(17): [-67.6  84.3 -57.6  53.2 -55.5   9.9  90.8  48.2  38.8 -10.4 -36.7  63.0
  82.7  81.5  28.9  14.4]
(97): [-12.7  86.9  22.9  30.3  12.9  33.1  23.0  71.2  25.6 -17.3  49.0  76.9
  13.1  52.1  25.0  23.1]
(56): [ 15.9  88.7 -44.5  49.6 -45.2  15.9  79.5  51.9  36.3 -11.8 -23.7  67.6
  70.4  77.8  28.4  14.8]
step -1: [25.0] | [24.9]
again (56):  | [15.9]

(107): [-12.3 -35.4  -4.1 -13.6 -38.3 -13.6]
(156): [-10.9  31.3  21.5 -74.0 -14.6 -31.8]
(66): [ -5.9  20.7  26.8 -21.9 -15.3 -82.5]
(52): [-14.0  12.6  17.9  -9.1  11.2   0.6]
(114): [  5.1 -41.1  -7.1 -21.0 -28.9 -29.3]
(2): [ -5.2 -29.5  35.9 -29.5  -3.0 -77.7]
(53): [-48.5 -38.8  32.0  -2.3 -45.2 -52.7]
step -1: [-41.1  -7.1 -21.0] | [-41.2  -7.2 -21.1]
step -1: [-35.4] | [-35.5]

(57): [ 57.3 -99.4 -32.2 -39.3  72.8 -94.5 -57.5 -99.4 -99.4]
(28): [ 15.9   7.2 -11.3 -22.0   8.0 -71.8 -50.1 -17.9 -82.6]
(49): [-11.5 -12.2   3.7   2.5 -24.9 -11.5  -7.9 -23.0 -10.6]
(55): [-11.3   6.2  10.7   6.2   6.2 -14.0  -4.6 -20.3  -6.9]
(137): [ -8.1  -9.9   2.4  -7.7 -24.5  -7.7 -10.0  -7.7  -7.7]
(100): [-17.4 -13.2  13.5  11.0 -15.8  53.5  42.6   8.9  63.5]
q: [-11.3   6.2  10.7   6.2   6.2 -14.0  -4.6 -20.3  -6.9] | (55)
again (57):  | [-99.4]
again (137):  | [-7.7]
step +1: [-71.8] | [-71.7]
again (55):  | [6.2]
step -1: [-22.0   8.0] | [-22.1   7.9]
again (49):  | [-11.5]

(82): [-41.1  -4.9  20.1 -10.3 -15.3  70.8  70.8 -13.0]
(23): [  6.5  -8.4   6.1  -1.9  -9.6 -33.0  -5.6 -97.8]
(121): [-33.5  -5.3  18.5  -9.6 -35.0 -37.3  78.2   4.8]
again (82):  | [70.8]
step -1: [-33.5  -5.3  18.5] | [-33.6  -5.4  18.4]

(93): [ 46.6 -44.4  32.5  47.7  13.0  12.0  -0.1]
(22): [ 24.8 -29.1  36.2  -4.5  45.9 -18.9 -18.4]
(119): [ 46.6 -44.4  32.5  19.9  13.0  12.0  -0.1]
(101): [-27.3  36.6 -27.6 -24.8 -41.3 -24.8  19.1]
(96): [ -8.5  11.1  75.3  61.6  57.0 -34.9 -50.2]
again (101):  | [-24.8]
q: [ 24.8 -29.1  36.2  -4.5  45.9 -18.9 -18.4] | (22)
step -1: [-24.8] | [-24.9]
step -1: [-44.4] | [-44.5]
q: [ -8.5  11.1  75.3  61.6  57.0 -34.9 -50.2] | (96)

(81): [ 40.3 -42.6  71.1  64.1]
(79): [ 15.5 -30.6  47.8  54.6]
(12): [ 33.0 -42.6  57.5  25.4]
(117): [ 33.0 -42.6 -23.4  25.4]
(108): [ 33.0 -42.6  57.5 -29.8]
(141): [ 16.3 -35.7 -16.5  32.3]
q: [ 33.0 -42.6  57.5 -29.8] | (108)
q: [ 33.0 -42.6 -23.4  25.4] | (117)

(126): [ 21.5 -27.2 -20.5 -91.5 -25.7 -31.9   2.9  36.9 -31.1   1.3  29.2  49.6
  93.3 -36.1  17.2  51.0  21.2  36.3  20.6  37.5  21.0 -34.9  18.9  10.4
   7.0 -11.2 -24.7   8.2 -29.4 -76.8  28.1  10.5 -10.9 -14.1  -6.6 -26.9
 -16.3 -18.7 -46.8  -6.9  15.8 -11.9  -8.8  21.5]
(59): [-46.8  -4.7  25.0  34.1  24.9  42.5  -5.8 -89.5  -2.2 -66.4 -43.8 -22.2
 -38.3  -4.2 -14.6 -29.1  16.0 -72.1 -34.8 -12.6 -20.2 -25.0 -35.8   2.8
 -14.8  38.2  12.0  26.4   5.0  40.6 -14.2  21.5  -0.2  30.7  33.7  22.0
  30.9  10.3  38.5  -1.4  -5.0  -6.0 -14.0 -26.3]
(99): [-29.5   9.1  28.2  -9.1 -17.0  17.1  41.7   5.3  47.9  10.1 -10.9 -55.9
 -12.2  34.1 -30.0 -50.1 -39.0  45.4 -38.2   8.9 -43.4  10.1  10.9 -44.4
 -37.7 -15.2  -0.9 -25.0  49.4 -13.7 -44.2 -23.9  54.2 -23.0   3.4 -36.6
 -10.8   3.8  35.0 -23.0  -6.6 -13.0  23.4  10.1]
(26): [ 43.0  45.9 -13.1  -6.8 -10.0  -2.2 -32.2  50.3  29.0  62.0  -1.6  18.9
 -15.5  68.2  14.3  72.8 -18.8  69.4  13.8  -5.8 -17.1  22.6   0.2  -0.5
 -23.9  24.2  -4.1  -0.1 -50.0  71.6  33.6 -14.4 -16.8   1.4 -14.9 -36.3
  11.1   3.8   4.3 -37.9 -27.7  20.9  12.8 -11.3]
(31): [ 15.8 -16.7 -34.2  15.7  12.9 -19.7 -42.4  -2.0 -46.1 -17.7  18.7  57.3
  -4.3 -36.4  42.6  53.8  51.2 -40.5  34.9  -3.5  54.5  -7.4  -7.3  59.9
  41.0   5.0 -14.2  21.4 -43.2  18.5  56.1  28.6 -51.4  26.7   2.4  42.0
  12.7  -9.7 -31.6  25.6   4.4   2.2 -24.1  40.0]
(69): [ -5.0 -24.3   1.0 -21.4   5.5 -13.6  18.4   4.7 -26.5  -2.7  -0.8   5.0
  46.2 -89.9 -20.2 -29.5  32.8 -56.1  25.3  30.8  44.9 -18.9 -22.1 -17.4
  53.6 -43.0  -7.3  13.9   5.5 -54.5  19.2  36.8 -26.4  17.2  22.8  52.9
 -33.9   5.8 -13.2  45.7  43.1 -24.5 -31.4 -42.0]
again (69):  | [5.5]
step +1: [-1.6] | [-1.5]
step -1: [-7.3] | [-7.4]
step -1: [-43.8] | [-43.9]
q: [ -5.0 -24.3   1.0 -21.4   5.5 -13.6  18.4   4.7 -26.5  -2.7  -0.8   5.0
  46.2 -89.9 -20.2 -29.5  32.8 -56.1  25.3  30.8  44.9 -18.9 -22.1 -17.4
  53.6 -43.0  -7.3  13.9   5.5 -54.5  19.2  36.8 -26.4  17.2  22.8  52.9
 -33.9   5.8 -13.2  45.7  43.1 -24.5 -31.4 -42.0] | (69)
step -1: [-18.7] | [-18.8]

(89): [44.3 40.6 10.4 40.6 40.6  7.7]
(83): [  4.4  -3.1 -25.0  10.4  25.1  -5.6]
(80): [ 29.3 -10.0   5.2  63.2  52.9 -16.4]
again (89):  | [40.6]
q: [ 29.3 -10.0   5.2  63.2  52.9 -16.4] | (80)
q: [44.3 40.6 10.4 40.6 40.6  7.7] | (89)
step -1: [10.4 40.6] | [10.3 40.5]

(144): [  3.7  -8.7  -9.2 -64.1  14.6  26.3   7.3  -4.3 -37.3 -61.1  -1.4  -7.7
  -2.3 -28.5  43.5  21.7 -61.2  37.5  28.7 -48.4  18.4  19.0 -29.8  -4.4
  -3.6 -13.0 -65.9 -23.4  -8.1]
(102): [-30.3 -44.3  75.9  -2.3  -2.2  36.0  -5.5  13.1 -13.2  41.1  -9.4 -31.6
  21.8 -28.3  26.8 -19.3  57.9  -5.8 -50.3  39.6 -31.3  10.4  -6.9  12.9
 -11.3  55.1   0.6 -17.4 -56.6]
(20): [ -7.4 -52.7  21.6   6.2  33.4 -16.6  38.4 -30.8  34.4   4.5 -40.4 -10.7
 -14.2  59.6 -14.7  19.6  16.8 -44.4   1.5  12.2 -28.7 -39.5  12.1  -0.3
  46.0 -16.4  27.8  34.0  12.9]
(162): [ -2.0 -43.0  77.9 -10.1  15.9  12.9  -5.7 -13.0 -11.9  75.7  17.1 -21.1
 -24.5  29.4  53.0  31.1  12.9 -17.8 -62.1  65.4 -34.3 -11.2  12.9  12.9
 -27.7  56.6   3.4 -26.7 -28.6]
(143): [-12.0 -47.9  77.7  -3.7   9.9  25.7  -6.3  -1.2 -17.4  55.2   3.5 -30.3
  -6.6   0.0  37.2  -0.2  56.6 -17.4 -56.1  51.3 -34.2   0.8  -9.1  12.1
 -13.3  54.7   5.2 -22.2 -44.5]
(61): [-25.0  -6.6  -1.3 -20.6  24.0  58.2  18.0  47.3 -12.1   7.2   9.8   6.7
 -31.7 -78.4  21.2  30.1 -30.8  37.4  22.0   2.4  22.5  19.2 -73.9  15.4
 -24.5 -26.8 -61.7  -7.9 -21.2]
(163): [ 25.9  60.4 -70.0 -42.5   2.3 -42.5  24.4 -23.2   7.3 -70.4   0.7 -13.3
   1.6  -2.8  18.5 -59.0 -18.3  22.4  10.3 -21.7  48.6  -7.4 -43.4 -15.3
 -60.8  15.6   1.6  -6.8   5.1]
q: [ -2.0 -43.0  77.9 -10.1  15.9  12.9  -5.7 -13.0 -11.9  75.7  17.1 -21.1
 -24.5  29.4  53.0  31.1  12.9 -17.8 -62.1  65.4 -34.3 -11.2  12.9  12.9
 -27.7  56.6   3.4 -26.7 -28.6] | (162)
step +1: [  5.2 -22.2] | [  5.3 -22.1]
q: [ 25.9  60.4 -70.0 -42.5   2.3 -42.5  24.4 -23.2   7.3 -70.4   0.7 -13.3
   1.6  -2.8  18.5 -59.0 -18.3  22.4  10.3 -21.7  48.6  -7.4 -43.4 -15.3
 -60.8  15.6   1.6  -6.8   5.1] | (163)
again (162):  | [12.9]
q: [-30.3 -44.3  75.9  -2.3  -2.2  36.0  -5.5  13.1 -13.2  41.1  -9.4 -31.6
  21.8 -28.3  26.8 -19.3  57.9  -5.8 -50.3  39.6 -31.3  10.4  -6.9  12.9
 -11.3  55.1   0.6 -17.4 -56.6] | (102)

(3): [-96.7 -34.1  82.5  57.4]
(103): [-7.2 49.8 25.8 91.2]
(92): [  0.7  -8.0  32.4 -69.7]
(25): [-92.3 -27.8  88.8  60.2]
step -1: [-8.0 32.4] | [-8.1 32.3]
q: [-7.2 49.8 25.8 91.2] | (103)

(125): [ 74.5 -39.8 -13.7 -10.1  45.7  12.1  -2.9 -50.7 -59.1 -10.7   8.6  -6.3]
(183): [ 66.7 -17.8 -41.2 -27.9   7.8  -7.4 -10.6 -24.6 -28.2  15.6  35.1 -43.4]
(87): [ 48.0  -6.1 -28.5  13.6  35.9   5.7  16.8 -57.3 -58.7 -42.6  51.1 -26.2]
(192): [ 55.4 -33.1   5.7 -14.8  27.5  15.3 -31.6 -36.8 -37.8  30.2 -36.4 -18.0]
(179): [ 66.9  -0.9 -11.0 -19.3  50.7 -10.7  38.4 -85.1 -43.0   8.5   3.3  21.2]
(7): [ 45.3   0.3 -23.0 -49.5   4.1  12.8  -9.1 -47.2  -0.2  23.7  56.3  -7.1]
(15): [ 66.9 -90.3 -11.1  35.0  58.1  34.8 -37.4  39.1 -42.5  15.5 -17.6  -1.5]
(167): [ 99.8 -49.3  28.3 -12.5  17.6  21.1 -54.6  -0.9 -20.3  26.3   3.9  -9.6]
(116): [ 26.6  24.5  -7.3 -55.4  74.3  21.3  10.7 -51.2  -7.8  -7.4  30.4 -32.1]
(140): [ 72.9   7.8   5.6 -42.4  60.9 -14.1  16.2 -49.8 -16.6 -36.4  55.5 -14.1]
step -1: [10.7] | [10.6]
step -1: [-49.8] | [-49.9]
again (140):  | [-14.1]
q: [ 99.8 -49.3  28.3 -12.5  17.6  21.1 -54.6  -0.9 -20.3  26.3   3.9  -9.6] | (167)
step -1: [-36.8 -37.8  30.2] | [-36.9 -37.9  30.1]

(153): [ 30.4 -29.7  12.1 -15.0  36.3 -19.5  -2.1  36.1  13.0  19.4  39.9  -3.0
  -5.9 -12.6  -8.8 -33.0 -14.6  15.9   1.7 -10.7  41.8  -8.6  -2.1 -65.0
  39.6   3.3   3.9   0.9  -3.1   2.8]
(35): [  5.0 -19.6 -28.9   6.7  20.1  -3.9  -3.5 -18.8 -17.8  10.1 -22.7  19.7
 -19.5  -2.2  20.3  33.4 -11.1  24.5   7.9  -7.4  23.0   2.9  -2.4  -7.5
  25.6 -24.9  -2.8   1.7  -4.1  24.2]
(64): [  9.0 -17.2 -55.3  23.7  24.6  12.5  -5.4 -31.7 -44.6  11.2 -29.9  32.9
 -36.5   2.4  28.0  60.0   9.3  46.9  11.4  41.6  25.9   5.7   2.2 -11.8
  41.6 -30.2   0.6   3.4   5.7  26.0]
(29): [-14.0 -26.1   3.2 -21.8  -0.1   3.6   7.8 -16.3 -14.0 -20.9  24.0   6.0
  17.6  24.6 -22.9   2.2  -9.5   1.4   6.1  23.1  18.3  19.8   0.2   4.1
  -5.6 -10.0  29.9 -25.0 -13.2 -12.4]
(209): [  0.8  24.3   9.7  54.7 -29.5 -38.6   4.9 -50.3 -17.2  21.4  -8.8 -24.2
  25.3  16.5  20.5  21.7 -11.7  21.1 -39.6 -29.7 -52.3  34.4 -70.7  71.9
  37.3 -16.5   7.1   1.0 -47.5   5.1]
(197): [  5.1 -20.2 -36.3  29.9  22.1   0.1  -4.2 -22.0 -23.7  10.1 -23.7  21.7
 -23.5  -2.0  23.4  39.7  -5.6  29.9  10.0  29.9  21.8   4.6  -1.7  -9.2
  29.9 -25.8  -2.3   3.0  -1.2  23.2]
(136): [ 27.1 -24.1  12.2  -7.3  29.2 -21.8  -1.8  26.0   9.6  20.1  34.9  -5.2
  -1.7  -9.8  -5.2 -27.8 -14.3  15.8  -2.7 -11.3  30.9  -4.6  -9.8 -49.5
  41.2   1.0   5.4   1.7  -6.7   4.1]
(84): [  8.7  10.2   9.5   2.0 -12.1 -34.0   3.0 -28.0  -8.9  21.5   4.6 -17.8
  18.8   9.6  12.5   7.1 -12.3  20.3 -28.7 -24.9 -26.7  23.0 -53.4  34.7
  36.3 -12.6   6.4   2.0 -34.8   3.1]
(109): [ 36.1 -39.9  12.5 -29.8  50.9 -17.0  -4.1  53.4  19.0  19.6  49.9   0.8
 -11.8 -18.0 -14.9 -43.6 -16.3  13.9  10.2  -6.4  62.2 -19.0  12.9 -92.4
  39.8   7.5   2.7   1.7   7.6   2.6]
(113): [ 15.4 -55.7  12.6 -35.4   6.2  20.2  19.0  -9.1 -15.8 -20.7  29.1  41.9
  35.3  47.9  -3.3  10.2  12.2   2.6  17.1  38.3  15.0  30.6  18.1  15.1
 -28.5 -12.0  58.7 -50.0 -20.7  -8.5]
(51): [-19.7 -15.6   1.5 -17.0  -0.4  -1.0   4.3 -18.4 -12.7 -21.8  20.9  -4.3
  12.4  18.4 -27.7   2.7 -15.2   1.7   4.9  17.6  18.6  16.3  -1.7  -0.4
   0.6 -10.7  20.7  -0.4 -11.1 -14.0]
step +1: [41.6] | [41.7]
again (84):  | [2.0]
again (51):  | [-0.4]
q: [  0.8  24.3   9.7  54.7 -29.5 -38.6   4.9 -50.3 -17.2  21.4  -8.8 -24.2
  25.3  16.5  20.5  21.7 -11.7  21.1 -39.6 -29.7 -52.3  34.4 -70.7  71.9
  37.3 -16.5   7.1   1.0 -47.5   5.1] | (209)
again (113):  | [-20.7]
step -1: [4.6] | [4.5]
again (29):  | [-14.0]

